In the rows, 100 means zero.
Each row of R is roughly a mix of the hidden directions of one of several groups; some rows fit no group.
R (115 x 15):
[[122,93,121,75,88,110,136,96,111,126,101,70,120,109,111],
[125,100,95,109,78,119,70,111,99,86,75,126,94,105,63],
[128,105,110,77,87,80,68,114,89,96,85,116,119,66,87],
[71,94,74,121,106,75,79,88,122,117,129,99,89,98,122],
[112,85,124,86,102,151,78,90,116,108,111,92,93,78,114],
[132,76,112,118,78,81,84,106,120,95,126,106,129,85,109],
[99,112,67,113,108,126,102,122,88,99,69,107,76,122,74],
[120,132,69,93,84,103,111,104,100,65,128,111,106,77,96],
[86,127,119,75,120,106,78,101,72,85,73,120,93,83,86],
[101,130,103,90,99,146,89,116,95,89,80,134,88,94,108],
[66,88,98,117,121,86,141,91,91,98,109,74,93,119,116],
[130,105,110,90,82,101,63,86,132,123,113,108,113,111,79],
[107,88,147,87,110,85,111,109,99,118,95,82,132,89,124],
[66,92,103,147,102,65,96,87,114,96,107,92,101,119,96],
[131,95,119,78,120,147,88,120,93,112,84,107,100,104,96],
[129,112,95,104,87,138,65,104,127,102,104,94,100,85,75],
[108,81,126,83,78,124,78,91,112,104,101,96,102,57,122],
[106,74,107,105,90,78,108,102,99,88,116,70,119,54,118],
[92,79,72,121,118,73,98,111,94,89,132,91,100,73,124],
[121,105,95,83,88,136,72,107,95,96,85,143,84,101,91],
[74,91,98,104,72,99,97,84,128,134,85,67,91,87,112],
[78,119,118,107,95,115,126,85,117,94,123,117,102,118,140],
[116,79,81,126,84,65,65,104,105,88,109,116,106,93,79],
[140,93,64,96,91,75,118,120,90,100,110,114,112,121,87],
[106,96,104,126,112,67,108,117,79,60,114,123,119,99,102],
[125,80,129,93,56,97,112,97,110,98,92,87,125,78,108],
[100,98,85,131,97,82,86,87,134,103,146,102,107,116,105],
[132,103,87,96,87,99,69,83,126,99,139,111,107,101,79],
[63,124,107,87,114,62,115,102,87,110,87,90,109,84,124],
[107,95,133,78,93,69,126,92,81,83,100,84,128,79,102],
[105,81,151,86,100,105,110,87,104,105,101,68,121,80,112],
[110,90,76,116,78,52,77,101,99,85,109,119,108,91,83],
[77,110,100,68,110,99,121,96,62,97,63,100,81,100,91],
[64,111,107,97,105,129,105,103,80,83,71,105,76,74,119],
[104,115,99,65,123,126,96,105,69,97,72,110,81,103,76],
[98,88,98,100,128,64,99,94,69,87,93,88,99,113,58],
[119,113,87,88,118,114,68,109,89,105,81,110,88,112,53],
[71,99,99,86,104,105,138,109,85,119,75,85,90,95,138],
[77,124,85,118,104,127,135,120,104,96,93,83,94,92,131],
[144,99,92,82,97,102,64,119,96,107,90,110,109,84,70],
[116,67,114,109,74,116,83,73,132,106,126,88,101,97,99],
[104,111,97,72,128,94,109,87,68,84,109,127,91,129,78],
[117,86,93,103,119,91,93,113,68,84,77,100,95,112,52],
[101,77,120,107,79,87,126,119,97,102,86,89,121,76,139],
[72,113,80,92,97,126,93,99,104,100,105,105,77,64,138],
[106,122,103,83,78,124,93,88,95,83,72,89,91,86,56],
[79,109,52,120,73,109,103,96,104,82,99,113,70,94,102],
[98,102,107,91,146,106,115,104,75,97,109,123,94,142,102],
[89,90,130,75,97,104,121,96,71,103,53,91,95,102,92],
[125,123,84,62,109,139,88,95,97,103,106,111,86,103,77],
[68,117,64,123,123,94,103,100,110,114,111,101,80,131,106],
[134,85,123,83,93,122,64,84,116,99,123,107,107,86,89],
[100,109,79,124,85,87,57,88,125,93,114,97,96,87,69],
[80,122,110,89,101,83,92,117,72,93,51,112,100,81,92],
[108,89,62,119,110,73,124,99,92,86,129,96,99,128,85],
[97,92,79,109,86,98,127,116,83,66,109,112,98,70,134],
[128,92,93,83,92,112,140,122,81,85,98,80,113,73,112],
[73,120,103,85,128,74,124,105,93,116,109,83,111,92,135],
[90,95,102,91,125,125,125,111,103,132,104,96,94,121,142],
[81,89,74,112,121,83,141,111,76,85,110,82,94,96,119],
[133,93,94,96,94,139,83,123,86,80,82,125,91,90,83],
[79,94,140,95,142,108,115,89,96,109,111,77,105,110,118],
[75,118,96,106,99,144,112,109,89,81,79,119,75,95,120],
[92,94,131,95,103,96,134,94,99,99,100,53,119,80,114],
[80,97,98,102,108,132,128,109,97,94,107,92,90,80,149],
[89,94,77,127,93,59,117,107,97,82,110,71,111,74,101],
[105,84,60,118,86,73,94,86,95,79,114,102,87,106,65],
[68,85,119,121,95,78,123,89,85,68,98,82,103,77,113],
[79,101,92,123,83,88,135,110,111,99,107,84,110,85,144],
[80,99,68,134,113,87,74,98,121,116,116,108,83,125,97],
[111,75,138,71,101,115,102,103,81,119,61,97,101,102,98],
[58,101,104,103,116,60,117,83,73,80,95,90,93,95,98],
[99,117,84,109,73,72,95,71,112,72,124,101,103,97,69],
[122,117,92,63,109,112,89,80,88,90,112,119,90,117,62],
[135,106,72,93,102,105,129,129,76,86,90,111,104,120,80],
[119,110,62,101,101,137,122,124,104,114,93,100,87,126,98],
[105,85,102,99,107,92,95,67,127,115,149,80,104,114,99],
[88,114,114,92,123,77,114,83,118,127,130,84,116,126,115],
[110,112,87,103,106,121,76,112,85,84,82,142,82,117,74],
[90,87,73,137,85,85,139,106,103,95,100,92,95,131,103],
[118,102,121,71,107,138,136,112,83,96,88,84,107,90,112],
[119,106,99,74,126,128,67,104,86,108,88,115,85,107,69],
[121,119,94,62,94,139,120,108,92,110,85,120,92,117,104],
[80,133,113,98,103,98,104,121,87,110,48,113,101,114,95],
[92,112,88,131,98,77,100,78,119,79,139,105,104,124,85],
[118,103,102,87,50,95,116,96,106,84,97,87,116,62,103],
[87,105,98,113,77,100,76,79,142,136,99,95,93,122,94],
[101,92,91,107,109,44,108,104,75,73,116,105,116,88,95],
[109,120,96,96,79,113,66,107,98,93,67,131,91,98,69],
[68,99,75,123,115,65,100,91,113,112,129,87,96,104,121],
[108,89,77,99,121,90,132,108,107,126,130,81,106,124,123],
[93,92,55,106,104,64,98,86,106,110,124,75,90,102,82],
[102,58,131,118,77,79,118,97,102,97,92,79,119,92,112],
[71,97,91,125,120,80,124,99,107,108,124,100,99,126,134],
[123,106,100,95,93,138,64,91,129,118,104,92,94,102,73],
[136,89,121,70,114,113,116,115,67,81,96,116,112,98,96],
[100,84,109,80,63,96,96,98,102,119,68,79,102,62,107],
[107,83,99,112,120,136,137,125,97,106,103,82,99,111,130],
[127,75,71,123,82,63,88,108,113,105,118,100,112,106,86],
[112,87,94,122,107,85,79,92,129,111,147,111,110,120,109],
[97,105,132,76,84,145,102,89,112,112,83,86,97,80,116],
[71,107,123,108,99,52,113,78,102,96,103,75,118,97,96],
[57,137,94,101,92,88,87,76,112,109,88,117,83,118,95],
[88,107,74,128,104,99,76,88,138,118,134,94,91,113,101],
[83,143,80,103,78,120,94,107,111,100,80,133,84,108,108],
[111,102,54,107,94,93,119,106,114,100,144,101,101,100,124],
[95,74,111,98,85,92,82,107,87,103,61,78,97,58,92],
[109,109,92,106,121,118,133,131,92,90,119,111,110,102,141],
[108,106,100,91,97,102,63,99,82,83,73,119,88,92,55],
[96,122,119,98,79,142,91,113,116,113,68,119,96,98,118],
[127,115,84,98,82,125,66,104,120,112,92,122,94,115,71],
[78,94,85,133,85,49,89,87,112,90,117,98,104,93,100],
[109,97,89,110,131,130,105,107,105,111,103,53,93,109,72],
[135,68,110,88,82,65,98,96,103,106,121,97,127,88,105],
[69,108,71,126,100,68,72,88,115,106,114,115,86,108,100]]

One row of each group comes first, with its name. Which group is each row after those in?
[100,118,67,125,105,85,97,98,117,82,148,112,104,106,105] : Q
[56,116,73,131,124,104,89,100,106,98,105,99,74,104,109] : C
[76,108,116,102,109,90,139,113,99,111,95,88,114,98,147] : L

[110,82,121,87,107,113,97,132,76,108,58,100,104,75,113] : Q
[80,114,129,81,80,121,109,87,101,93,80,81,100,61,116] : C
[60,135,98,99,95,82,108,111,89,107,57,106,95,96,110] : L
[99,87,93,127,86,76,61,83,134,112,122,95,103,101,88] : Q
[72,96,105,100,99,61,94,84,72,84,71,101,90,99,70] : Q
[137,65,133,104,96,115,115,112,93,80,112,105,122,95,113] : L
[92,121,98,92,107,149,96,86,118,98,128,116,83,105,123] : L
[87,85,78,111,127,134,120,117,85,105,85,72,75,103,103] : L
[105,97,89,85,148,119,82,116,89,124,107,120,86,119,112] : Q
[92,112,109,103,79,92,75,100,90,91,54,120,93,101,64] : L
[101,85,107,119,117,117,101,106,130,131,124,95,104,127,133] : Q
